128 stands for zero in the data rows.
Some points:
[ 94 139 177 147 156 126 104 142 121 159  91 102 150 145 118 144 141 117
 103 125 134 143 115 125 148 157 160 162 121 102 153  98  91 141 138 116
 124 104 169 143 157 130 170 169 162 137 151 119 143 139 141 121  74 104
 109  87 113 112 140 158 108 148 158 125]
[123 131 116 115 123  97 144 105 130 107 161 174 139 161 147 162  99 109
 127 172 127 129  75 119 122 146 149 120 144 106  88 109 158 108 161 120
 115 139 155 170 150 133 161  64 132 132 123 134 123 131 125 158 126 120
 125 164 148 113 117  92 134 190 107 131]
[ 78 113 103 157 120 131 114 110 154 145 146 120 130 124 122 118  97 138
 153 147 130 136 133 148 107 135 118 119 147  65 128 141  84  99 126  96
 118 138 146  65 129 116 120 158 165  82 171 147 177 128 146 143 159 113
 140 125 151 103 113  95 126 106 136 135]
[147 122 115  83 101 140 120 120  89 132 154 125 129 171 161 132 132 151
  80 165 151 152 150 131  76 122 139 118 113 169  89 129 141 119 124 142
 144 141 112 120 148  74 137 159 151 124 107 113 113 127 133 146 112 103
 151 127 123 129 128 147 114 106 161 127]
[163 141 137 148 108 144 166 122 103 118 102 126 150 132  93 124 139  87
 116 136 122 172 160 125 144 123 126 149 179 170 140 167 145 104 132  94
 110 146 130  98 134 111 108 126  78 129 138 129 143 166 126 146 117 146
 135 127 103 133  97 101 110 161 176 154]
[ 79  95  85 132 116 107 131 152 141 147 140 166 155 107 148 140 165 135
 120  84 126 150 145 115  91 115 130 108 114 124 127 135 162 144 148 140
 106 147 161 106 108 115 133 144 102 179 130 117 102 143 112 141 143 167
  74 157 149 122 149 137  93 134 159 123]
[163 139 124 137 171 113  94  84 102 157 176 166 144 106 129 161  94 132
 153 123 146 130 153 130 147 116 133 153  93 148  97 130 135 128 120 158
 155  87 125 121 136 102 141  95 150 123 141 123 122 127 109  83 152 156
  89  86  97 145 116 110 131 139 140 130]
[ 95 105 106 163 122 124 141 108 132 137 136 103 146 173 143  90 130 135
 131 125  65 142 144  76 183 108 128  93 124 152  84  88 147  95 103 124
  99  93 134 145 128 140 148 143 156 107 126 146 130 155 129  97 139 145
 148 124 137 131 125 153 144 126 151 125]
[103 137 144 122  88 161 121 105 127 125 121 124 169  83 127 111 153 148
 151 166 146 113  94 129 136 117 116 120 139 127 128 132 100 156  96 105
 106 147 127 163 142  57 121 107 123 145 134 133 102 166 101  92 128 137
 145 102 112 127 130 108 103 128 104  77]
[130 107 156 143 118 132 124 113 150 130 103 164 128 181 109 121 138 164
 123 122 131 133 107 178 178  70 104 121 113 112 115 134 135 125 154 137
 162 166 139 135  84 131  75 109 136 116 111 167  96  88 160 149 121 132
 126 124  84 171 168 100 140 146 142 114]
[137 137 116 133 124 179 158  81 101 143 114 131  78 162 144 126 139 158
 121 122 136 136 118 137 114 119  74 111 106  81 144 136 195 155  72 104
 145 104 117 160 118 147 130 135 109 132 162 182 130  98 132  70 121  98
  87 127 136 114 130 126 120 155 131 164]
[167 168 155 143  81  98 154 110 134  83 102 112 153 137 156  86 104 146
 151  95 121 150 165 143  98 158 132 147 109 107 101  98 121 143 119 173
 123 152  98 120 122 131 160 101 131 149 151 119 100 130 169 121 120 136
 123 137 172 129 130 108 151 117 137 120]
[155 123 141  96 161 147 142 133 126 155 160  89 129 122 101 122 127 117
 105 146  91  98 116 148 154 117 114 125 123 158 126  94 147 142 109 157
 147 133 117 123 123 142 123  97 136 120 144 117 129 146 160 155  92 158
 124 129 183  64 155  73  90 122 156 132]
[ 94 144 153  97 148 150  83 140 113 135 146 149 107 156 118 110 113 150
 130 171 110 114 135 108 141 131 162 133 176  69 153 129 111 116 137 148
 143 145  87 138 144 139 147 146 102 143 121 128 132 156 164 114 160 163
 112 141 130 151 102 178 115 119 124 124]
[126 141 139  72 119 134 163 166 139 140 110 146 126 104 149 121 117 130
 137 137  86  81 160 123 114 142 103 151 143 109 108 154 151 127 170  69
 122  91 141 107 117 146 134 103 195 123 131 141 154 150 123 127 109 129
  94 141 111 146 150 159 126  82 131 106]
[112 152 116 117 121 123 136  99 140 179 144 123  97  98 109  81 133 128
 151 100 109 118 101 133 138 118 133 165 113 152 128 179 136 130 169 147
 107 157 126 155 187 126 110 153 139 141 202  97 137 120 144 102 111 102
 162 148 135 138 138 164 157 160 117 140]
[ 95 120 145 131 117  65 138 128 151 111 111 111 103 151 117 100 161  93
  96 136 131 108 142 128 152 147 114 122 115 132 179 146  77 112 135 125
 164 101 100  82 146 107 114 106 167 144 122 133 122 138 109  63 136  91
 115 150 102  87 121 121 134 140  85 161]
[136 186 113 118  75 125  87 149  77 154 118 129 135 128 137 133 103 130
 120 135 157 138 118 116 152 122  99 133 107 144 120 109 123 106 135 134
 101 115 127 116  97 147 126 143 119 115 108 107 137 107  99 129 163 110
 109 169 170 134 178 128 100 154 127  77]
[131 142 127 145 139 131  99 108 147 103 108 157 139 153 106 133 143 140
 143 117 122 109  79 186 120 155 145 158 123 170 141  99 146  99 144 146
 111  88 122 155 110 130  89 136  93 128 147 177 135  94 128 124 149 143
 131 141 110 129 154 144  77  58 131 180]
[ 91 139 138 146 141 148 156 169 137  95 103 105 128 144 166 139 131 144
 181 122 150 137  88 141  90  89 102 122 112 144 145 149 102 120 168 155
 168 113  85 141 161 186 121 162 135 123  86 153 152 167  95 124 131 143
 110 112 137 109 109 126 130 139 154 136]
[148 122  74 121 132  78 114 119 125  96 109 125 140 130 139 129 114 147
 106 111 155  77 151 135 165 127 126 110 122 105 115 164 163 160 123 147
  97 136  94 153  92 114 136 107 112  57 159 122 150 136 123 147 119 133
 119 132 117  86  90 171 107 160 160  84]
[139 127 110 123 135  91 132 117 117 135  96 143 165 113  96 146 117 157
 144 161 156 102 172 143 117 111 150 118 117 119 161 113 129 150 100 104
 133 120 132 125 143 158 115 125 131 147 109  88 145 131 118 141 119 129
 195 133 135 152 165 135 154 125 136 184]
[122 119 128 142 156  91 120 106 116 142 124  98 121 125 132 108 121 134
 110 134 116 109 117 110  85 125 164 119 134 126  83 158  94 128  78 126
 115 136 114 116 144 155  99 123 112 182 129 137 157 111 105 180 110 136
 103 115  91 160 146 108  94 144  86  84]
[161 108 125 131  99 169 143  87 149 151 105  80 118 129  88 169 123 130
 124 135 156 129 128 116 129 147 118 122 119 127  83 132  93 146 147 124
 154 112 146 131 123 135 137 135 118 156 153 101  89 161 127 170 157 146
 124 169  95  99 100 169 141 111  94 135]
[ 88 131 165  94 142 118 141 159 128 120 103 108  88  94  98 127 146 109
 172 107 152 149 129 163 149 156 157  96 152 122  85 133 149 129  92 114
 151 110 110 100 146 108 172 135 122 108 142  95 102 102  90 140 153 107
 152 134 130 157 146 117 134 131 128 145]
[143 115  96 116 142 109 114 126 116 141 139  97 132 133  97 137 150 149
 125 105 169 128 116  59  85 166  96 139 150 129 119 141 117  95 134 148
 156 142 143 167  77 107 158 114 127  86 108 144 115 128 141 107  84 156
 121 147 139 166 137  91 139 130 130 143]
[166 141 128 129 126 156  94 170 139 125 130 141 162 106 160 161 174 106
 136 104  74 101 127 136 114 138 122 152 139 119 140 139  84  94  50 155
 131 148 142 106 146 152  99 127 165 118 117  98 114 121 116 145 140  76
 130 140 137 163  98 147 132 151 123 157]
[ 99 133 149 108 142 107 131 107 109  86 110 147 106  94 109 112 113 121
 119 106 129 138 100 125 111  72 102 123 164 142 154  89 127 146 132 140
 177  94 181 128 116 134  99 142 141 161 111 155 146  96 126 133 131 117
 158 123 163 134  54 153 123  91 127 105]
[103 126 116 141 162 153 155 124 113 127 138  89 153 104 148 168 128 129
  90 122 157 117 129 121 127 154 180 129 136 159 143 141 144 104 120 133
 145 174 159  92 131 156 124  79 105 103 132 161 121 121 127  89 146 113
 140 121 133 138 158 153 166 115 109 102]
[194 118 136 131 136 114 107 154 125  94 185  97 114 120 140 153 188 114
 132 126 149 131 148 164 144  93 119 123 166  91 105 130 137 119 164 125
 103 129 115 122 100 123 141 167 113 187 123 186 163 121 100 136 114 149
 156 110 138 108 119 126 170 141 123 113]
[151 120 127 175 129 124 152 161 107 158 166 143 115 152 144 154  97 125
 152 119 133 134 150  95 111 140 122 113 146 124 130  82 129 139 161 114
 109 159 102 111 116 131  96 112 131 104 133 126  78 100  97 106  84 134
 152 118 138 140  92 151  58 129  99 135]
[156  89 169 111 126 142 115 137 135  83 146 121 122 126 144 128 123 136
 147 150 134 136 103  83 134 168 147 125  93 137 141 149 173 157 135 131
 116 111 156 108  88 147  83 147 128 132 122  77 153 163 154 105 159 108
 140 106  99 144 126  90 126 123 139 146]
[148 104 111 147 138 150 147 121 152  96 117 138 111 139 105 164 113  84
 103 132  89 129 108 134  95  83 151 162 130  97 144 135  94 118 123 120
 107  89 121 103 163  90 121 136 110 110 111  68 101 115 123 104 115 141
 123 136 182 157 162 126 150 110 134  81]
[111 141 143 152 114 144  93 120 143 111 145 127  91 148 128  91 173 113
 135 139  81 134 147 138  96 136 131 114  87 170 180 122 125 145 172  82
 141 141 148 163  96 127 125  79 113 118 130 115 123  85 127 168 156 143
 126  78 135 129 120 132 166 130 138 124]
[139 143  87 102 164 115 181 159 120 137 148 159 138 115 144 104 129  91
 124 126 119 132 117 112 164 169 107 135 122 144 151  81  70 199 125 113
 127 134 107 146 138 131 117 169 108 117 137 127 102 141 158 171 166 109
 140 124  98 141 142 107 166 121 139 135]
[141 119 171  95 139 119 129 149 169 174 128 123 147 135 141 152 105 124
 133 106 149 159 137 119 121 122 142  92 143 144 183 147 126 130  87 140
  69 118 141 150 135 108 117 124 148 123 107 128 137  94 160 154 140 175
 119 155 118  93 121 137 175 124  91 123]
[122 106 126 152  99 141 114 144 183 138 123 133  89  94  84 124 109 113
 115 133 122 137 151 122 126 112 123 133  84 134 149 104 158 130 126 145
 143 152  92 148 147 165 187 129 129 133  80 191 166 123 120 111 120  97
 135 145  92 133  90  95 115 124 156  94]
[ 92 168 104 147 130 127 119 136 105 106 132 140 109 127 127 154 103 132
 132  98 121 104 119 138 161 147  91 132 135 132 121 129 158 115 120 124
  98 172 148 107 148 116 151 148 111 141  75  72 129 145 159 153 114 123
 134  80  93 104 147 126 135  83  91 158]
[149  83 124 130 135 170 113 152 126 117 101 156 139  69 168  57 109 126
 103 135 141 159 145 140 152 119 165 127 141 128 112 146 114 123 144 115
 149 106 125 155 101 127 145 141  88 115 104 118 119 122 115 127 105 105
 114 111 155 101 129 129 137 120  64 164]
Along one direction, these points spread out more than along any other. Take the direction at right angles to it along which they spread out most. Then take the direction at right angles to both along which they spread out most. Go by this last direction. For each point below, how far along it does it lie, from 0 to 99? 50 is the average, and the first point above lies past it. One standard deviation of the points above along it is 16.
[ 95 120 145 131 117  65 138 128 151 111 111 111 103 151 117 100 161  93
  96 136 131 108 142 128 152 147 114 122 115 132 179 146  77 112 135 125
 164 101 100  82 146 107 114 106 167 144 122 133 122 138 109  63 136  91
 115 150 102  87 121 121 134 140  85 161] 71
[ 88 131 165  94 142 118 141 159 128 120 103 108  88  94  98 127 146 109
 172 107 152 149 129 163 149 156 157  96 152 122  85 133 149 129  92 114
 151 110 110 100 146 108 172 135 122 108 142  95 102 102  90 140 153 107
 152 134 130 157 146 117 134 131 128 145] 51
[137 137 116 133 124 179 158  81 101 143 114 131  78 162 144 126 139 158
 121 122 136 136 118 137 114 119  74 111 106  81 144 136 195 155  72 104
 145 104 117 160 118 147 130 135 109 132 162 182 130  98 132  70 121  98
  87 127 136 114 130 126 120 155 131 164] 64
[194 118 136 131 136 114 107 154 125  94 185  97 114 120 140 153 188 114
 132 126 149 131 148 164 144  93 119 123 166  91 105 130 137 119 164 125
 103 129 115 122 100 123 141 167 113 187 123 186 163 121 100 136 114 149
 156 110 138 108 119 126 170 141 123 113] 51
[112 152 116 117 121 123 136  99 140 179 144 123  97  98 109  81 133 128
 151 100 109 118 101 133 138 118 133 165 113 152 128 179 136 130 169 147
 107 157 126 155 187 126 110 153 139 141 202  97 137 120 144 102 111 102
 162 148 135 138 138 164 157 160 117 140] 57
[ 92 168 104 147 130 127 119 136 105 106 132 140 109 127 127 154 103 132
 132  98 121 104 119 138 161 147  91 132 135 132 121 129 158 115 120 124
  98 172 148 107 148 116 151 148 111 141  75  72 129 145 159 153 114 123
 134  80  93 104 147 126 135  83  91 158] 34
[148 122  74 121 132  78 114 119 125  96 109 125 140 130 139 129 114 147
 106 111 155  77 151 135 165 127 126 110 122 105 115 164 163 160 123 147
  97 136  94 153  92 114 136 107 112  57 159 122 150 136 123 147 119 133
 119 132 117  86  90 171 107 160 160  84] 69
[147 122 115  83 101 140 120 120  89 132 154 125 129 171 161 132 132 151
  80 165 151 152 150 131  76 122 139 118 113 169  89 129 141 119 124 142
 144 141 112 120 148  74 137 159 151 124 107 113 113 127 133 146 112 103
 151 127 123 129 128 147 114 106 161 127] 50
[166 141 128 129 126 156  94 170 139 125 130 141 162 106 160 161 174 106
 136 104  74 101 127 136 114 138 122 152 139 119 140 139  84  94  50 155
 131 148 142 106 146 152  99 127 165 118 117  98 114 121 116 145 140  76
 130 140 137 163  98 147 132 151 123 157] 44
[155 123 141  96 161 147 142 133 126 155 160  89 129 122 101 122 127 117
 105 146  91  98 116 148 154 117 114 125 123 158 126  94 147 142 109 157
 147 133 117 123 123 142 123  97 136 120 144 117 129 146 160 155  92 158
 124 129 183  64 155  73  90 122 156 132] 41
[151 120 127 175 129 124 152 161 107 158 166 143 115 152 144 154  97 125
 152 119 133 134 150  95 111 140 122 113 146 124 130  82 129 139 161 114
 109 159 102 111 116 131  96 112 131 104 133 126  78 100  97 106  84 134
 152 118 138 140  92 151  58 129  99 135] 54
[141 119 171  95 139 119 129 149 169 174 128 123 147 135 141 152 105 124
 133 106 149 159 137 119 121 122 142  92 143 144 183 147 126 130  87 140
  69 118 141 150 135 108 117 124 148 123 107 128 137  94 160 154 140 175
 119 155 118  93 121 137 175 124  91 123] 41
[111 141 143 152 114 144  93 120 143 111 145 127  91 148 128  91 173 113
 135 139  81 134 147 138  96 136 131 114  87 170 180 122 125 145 172  82
 141 141 148 163  96 127 125  79 113 118 130 115 123  85 127 168 156 143
 126  78 135 129 120 132 166 130 138 124] 15
[ 91 139 138 146 141 148 156 169 137  95 103 105 128 144 166 139 131 144
 181 122 150 137  88 141  90  89 102 122 112 144 145 149 102 120 168 155
 168 113  85 141 161 186 121 162 135 123  86 153 152 167  95 124 131 143
 110 112 137 109 109 126 130 139 154 136] 66
